[[-33 -20  34 -20  -1]
 [ 44  50 -22 -17  -6]
 [-50 -36 -25  10 -37]
 [-49 -28   8  23 -12]]
Give the entry just left of the largest entry.
A: 44
Give the entry directly below -17.
A: 10
Give the entry just left of -36.
A: -50
The 2nd smallest entry: -49
Give the first entry, reading row by row.
A: -33
The 2nd entry on the diagonal from the top-right corner: -17
Give the largest entry in the last row.
A: 23
Give the bottom-right entry.
A: -12
Give the 2nd entry, reading row by row.
A: -20
The entry just right of -50 is -36

Questions about the matrix below.
1) Give the entry just left of 5.
2) Give the bottom-left entry.
3) Give the last entry, reading row by row.
4) Give the second largest entry.
5) Give the entry just right of -33.
6) Give the third-last entry, reading row by row.
7) Give the top-left entry.
8) Give the minimum.
22	-2	-2	7	-8	-3	1	-22	-1	8	-2	9	12
-40	-17	-6	-13	12	13	2	-4	-10	12	-16	-9	-23
9	23	10	8	-4	-11	-7	34	12	-20	19	-6	9
-6	12	3	-14	14	-2	3	52	8	-38	18	-2	-11
8	-15	-6	-1	-4	5	4	-33	-8	18	-11	8	3
-4	25	12	12	-5	-13	-10	35	13	-14	15	-13	7
1) -4
2) -4
3) 7
4) 35
5) -8
6) 15
7) 22
8) -40

Read these off the table that follows. Indices start at 0.
1) What is the top entry of the column that holds the largest entry?
2) What is the entry directly above 15?
3) What is the entry just left of the largest entry?
4) What is the entry in row 1 and column 2?
5) What is the entry just right of -4?
6) What is the entry in row 2 and column 1?
7) What is the entry in row 2 and column 0?
8) What is the entry directly above -19?
[[16, 10, 12, 50, 6, 28, 4, 25, -58, -24, -4, 38, 21, 28],
 [11, 14, 19, 39, 1, 19, 13, 10, -48, -8, -5, 28, 15, 20],
 [-3, -18, -22, -19, 5, -5, -22, 9, 24, -14, 2, -10, -3, -8]]
1) 50
2) 21
3) 12
4) 19
5) 38
6) -18
7) -3
8) 39

8	7	5	1	2	6	5	5	7	7	2	3	6
2	1	2	4	6	5	6	5	2	1	5	5	3
4	4	2	1	3	7	2	4	7	5	5	5	6
6	5	3	5	7	5	5	6	2	7	5	4	2
1	6	1	7	2	2	2	3	6	3	4	1	4
7	5	2	4	6	2	2	6	1	3	1	2	1
1	3	7	4	1	2	7	6	3	3	2	8	7
5	4	7	8	5	6	3	5	2	7	5	5	3
The 1st entry in reading order -> 8
Find the entry in the bottom-right corner.
Answer: 3
The 2nd entry from the end, reading row by row is 5
Find the bottom-left entry.
Answer: 5
Find the smallest entry in the last row.
Answer: 2
The top-right entry: 6
The 2nd entry, reading row by row -> 7
Find the largest entry in the last column.
Answer: 7
Find the smallest entry in the first row.
Answer: 1
Find the 3rd-last entry, reading row by row.
Answer: 5
The fifth entry, reading row by row -> 2

a =
7,-5,37,0,0,-54,16,-39,-53,0,26,-8,2,0
3,0,3,-7,-9,-11,0,-4,18,26,27,-7,6,14
0,-39,0,0,-6,-7,0,-10,16,29,35,0,11,0
-25,-41,10,-32,-6,-6,0,0,16,29,0,0,12,14
-2,35,15,9,-7,8,-10,26,11,20,5,-27,0,-25
0,0,3,-7,-7,0,20,-3,18,26,26,-7,6,16
0,-5,0,48,0,0,-5,12,23,18,8,0,-12,19
5,-29,2,-8,-8,-13,21,-4,19,26,26,-5,5,16
-8,-35,0,-18,0,-10,27,-7,18,27,0,-14,8,15
Rows and columns are numbered from 0.
What is the entry in row 1 and column 1?
Answer: 0
The entry in the bottom-right corner: 15
The bottom entry of the column that holds the smallest entry: -10
What is the bottom-left entry?
Answer: -8
The entry directly below the largest entry is -8
What is the entry in row 2 and column 2?
Answer: 0
What is the entry directly below -3?
Answer: 12
What is the entry just left of -18?
Answer: 0
The entry directly above -12 is 6
What is the top-right entry?
Answer: 0
What is the entry at row 0, column 0?
Answer: 7
The entry just right of -32: -6
The entry in row 1 and column 2: 3
The entry just right of the smallest entry is 16
The top entry of the column that holds the smallest entry -> -54
The entry at row 0, column 2 is 37
The entry in row 2 and column 0 -> 0
The entry at row 0, column 1 -> -5
What is the entry at row 2, column 1?
Answer: -39
What is the entry just right of 21?
Answer: -4
The entry directly above -29 -> -5
What is the entry in row 1 and column 0?
Answer: 3

[ 58   5   0   9  10 -17 -16  24  42  18  35  11 -22  18 -10]
The 3rd entry from the end is -22
Report the entry at the centre.
Answer: 24
The 3rd entry from the left: 0
Report the median entry.
Answer: 10
Report the last entry.
Answer: -10
